One turn sends every row of this set to another row. A few are shown first. Where does it send the rows asked after them?
par: [ -1  30   9 -28  15  35 -15   2  -6  21  10 -11  17   1 -10   8 -32  21
   0  27  10 -22   5  -3  -3  13 -11   3  -3 -19   3]
litet: [ 16  27   5 -34   5  29   0   9 -12  21   0 -13  19   5   3  11 -25   0
   8  19  15 -18  -6   1   4   5   2  25  -3 -13   8]
didi: [ 17  -2   2 -31 -14 -13  -2   5 -16 -23  10  -2 -28  -4   9   5  -5 -10
   2   4  11   7  -6  -1   8  11 -23  15 -11  14 -29]
bino: [ 14  -1  -4 -19 -12 -13  -2   9  -8 -11  10  -6 -24  -3   3   5   8  -3
  -2   3  25  15   1  -4  13   1 -12  14  -3  16 -36]
lari: [-32  10 -16  14  16  -9   2 -18   2  23 -12  -7   6 -17 -26   0 -14  16
   8   5 -25 -15   3   6  -6  31 -17   0   9  -2 -21]
maz: [ -6   6  16 -15 -15 -20  -3 -18  -7  22   4  20 -16   4   8  -2  26   8
 -10  -3   2 -11   3   3 -21   7 -34  13 -15   0  39]
bufa: [ 10  30  -3 -24  16  24   5  -9 -14  33   9  -2  16  -7 -12  12 -37   6
   1  32  23 -14  -8   0  -1  13   0  10  -4 -18  -6]
bag: [-22  11 -16  11  15 -25   7 -17   0  32 -21  -5   1 -11  -9   2   1   4
  21  -3 -14 -13  -3   8   2  25 -24  18   5  16 -11]
Nez: [-22   4 -13  15  27 -14   4 -30   0  27 -14  12  -8 -14 -10  -3 -14   8
  14   4  -9 -15   5  10  -3  36 -20  -4  -3   7 -17]
fole: [-15  15 -19   1 -19  13  -7   0 -30  11  -2 -11  10 -14 -23  -4   7   4
 -17  27 -17   5  -2   1 -27 -15  16   9   3 -34  -3]
mir: [ 15  -2   1 -24 -11 -11  -9   9 -21 -17   9  -5 -28   0   7   5   4  -5
   4   9  18  11   1  -7   9   2 -16  20  -9  16 -34]
Vup: [-23  19  12 -15 -11 -10  -6 -27 -13  22  11  20  -9 -10  -9   1  16  21
 -14  11  -4 -26   0   0 -31   5 -35  -1  -4 -10  27]
kevoz: [  1 -15   1   5   4   9 -23  11 -11  -8 -21 -13  17  20  -4 -13 -14   2
   1  15 -27   8  31   8   1  15 -10 -18 -27  -7   6]
sud: [-13   7 -33  11 -15  -6   0 -11 -36  18  -4   0   0 -23 -15 -11   9  -3
 -19  29 -10   8  -8   8 -29 -10   8   9 -10 -21  -6]
Lupa: [  3 -18  -9   9  15  30 -27   1  -8  -7 -11   3  -6   8   7 -20 -16   4
  -5  18  -5   3  18  17 -13  19   3 -14 -26 -14   5]
vum: [-10 -16   8   6   6  26 -29   0  -6  -9  -7   3  -8  13   1 -12  -6  16
  -9   7 -23  -4  25  12 -21  23 -12 -14 -19 -19  13]
rinag: [-10   2 -16   3 -25 -17   6   2 -36  11 -12  -6  12   0 -25  -3  14  -2
 -14  17 -30  18  10  -3 -15 -15   6   1 -13 -22   4]
votas: [  0  42   6 -38   9   8   1   0 -20  22  -3   1  31   8  -9  15 -20   9
   9  21  10 -26   2  -6   9  -1  -5   1   1  -4   0]
Nasib: [  9 -17   6   0   6  22 -30   7   1 -10 -17  -7  -3  19  15 -18  -6   0
   4   6 -11  -1  18  15  -6  20 -12  -1 -25  -4  20]
finet: [ 14  -8   0 -26 -21 -16   0  -1  -5 -25   5  -1 -19  -8   7  -1   1 -13
  -1   3  15   6  -7  10   7   8 -23  11  -3  17 -29]
Tevi: [ -3   8 -28   4 -22  -5   5   7 -33  16 -11 -20   8 -12 -14  -3   7  -8
  -5  22 -19  16  -7   3 -15  -9  12  27  -3 -19  -2]
beb: [-24  14  -5   3  20 -22  -6 -14  -2  19 -20  -2  21   4 -14  -1 -11  10
  17   7 -17 -19  13   3  12  26 -28 -10  -2  19 -12]
mun: [ 18  -2  -3 -23 -18 -20   0   1   2 -15   9  -8 -19 -11  -1   1  10  -8
  -4   7  26  14  -6   2  11   2 -20  11  -3  17 -29]
Bula: [ -5  20  17 -32 -17 -14   6 -15 -22  13   5  27   5  13  -6   7  21   6
 -15   6  -1 -13   8  -3 -15  -8 -20  -6 -13 -13  36]
bul: [ -4   6  13 -17  -6  -6  -4 -27 -17  24  18  28 -14  -1   2  -2   9  12
 -17  22  15 -15   1   2 -30   5 -31  -4 -22 -13  30]

Lupa moves to Nez
fole moves to vum
Now find these:
bino moves to didi
Nasib moves to bag
Bula moves to rinag

One turn sends every row of this set to another row. A few are shown first. Where does it send the rows asked after them?
Bem: [ -1  -3   7   7 -24  15   2  40 -21  -3  15 -13  19  -7]
nuv: [ -9   3  -9   7  23  -4 -14  13   4  29  37   4 -20  11]
Zatab: [ 17   8  13  12   6   6   2   4 -30 -29  20 -16   4  -1]
mula: [ 12  -7   8  21  22  28  -1   2 -27 -24  15 -20   1  10]
pibo: [ 16 -11 -19   3  32  10 -19  18  16  22  17   2   1   6]
dedag: [  4 -15  -9  13 -23   7 -21  10 -20  28  -3  -4  -1 -23]
pavi: [ -5   0  -1  17 -20   7 -30   7 -13  10  -5 -10   0 -29]
Dozu: [  9 -12 -13   0   7   3   6  -1 -39 -11  18  -4 -26   0]
sab: [ 12   3  22  10  26  10 -15  26  -6  43  27  -7  12   2]
gigu: [ -3  21   7  24  10  -7 -19   2   1  13  31  -4 -29   3]
maf: [  1 -17   4  20   4 -14  20   6 -29 -13   4  -6 -10   6]
Sadof: [  0  19   3  13  31   6 -25  14  18   4  28  -5   8   4]
firo: [-10   0   6  18 -29   0 -20  10 -23  24   8  -7  -4 -20]
sogor: [  9  -9  -3   4  41  13 -27  19   3  32   6  -1  -1 -10]
fuv: [ -4 -20  -4  18  20  14  10   0 -34  -6  16 -11 -23  16]
pevib: [ 18   6  10   7  16   7 -10  22   4  31  42  -2  15  16]
sagu: [  3 -24  11  26  15   9  20   6 -32  -5  12 -13  -5  21]
Zal: [  5  11   8  35  19  -9 -17   7  21   0   4  -8  -4  -3]
nenor: [-18 -17 -17   2 -18   9   1  32 -24   3   8  -3 -11 -10]
Dev: [ 13 -21 -10  11  25  28  -1   0 -29 -15  10 -15 -12   9]
vuni: [ -1   2  -5   1 -15  26 -12  34 -19 -15  13 -14  11 -15]
noso: [ 15 -11  18  21  12  22  12   7 -35  -8  24 -20   5  19]
Fik: [ -1  16  18  12  37  11 -30  17   3  21  21  -9   6  -9]
gobu: [-10  -1   4   7  32   3 -19  16  -7  42  24   0 -20  -2]
pider: [-16 -12   1  12 -24   4  10  39 -23   3  10  -7   4  -4]
lumo: [ 26 -12  13  11  -3   0  20  11 -37  -5  18 -10   7  10]
pumi: [ 27 -18   0  30  15  -7  -6  15  18  23  -3  -1   4   3]
gufu: [  8   1   3  10 -28  14 -27   9 -23  19  10 -12   7 -24]
fubi: [ 42 -13 -10   8  11  10 -14  12   0  34  19   2  -7   5]
gaf: [ -8 -11 -22  -1 -11  22 -11  30 -17 -10   3  -8  -3 -17]
zaze: [ 26  13   7  10   3   6 -18   8 -10  32  43  -3 -16   8]
toduz: [ 26 -14 -11   4  15  11  -1   3 -25 -26   1 -10  -2  -6]
bov: [ -2  -8   5  22  22 -13   0  22  19  26  16   1   9  16]
vevi: [  3  -7   9  23 -26   4 -18  15 -15  20  -5 -10  15 -21]
salag: [-9 -6 18 23 31 -7 -8 24  5 38 10 -2  3  1]

gaf moves to Bem
sogor moves to sab
Now find these:
nuv moves to Sadof
lumo moves to Dozu
firo moves to pavi
fubi moves to zaze
noso moves to fuv

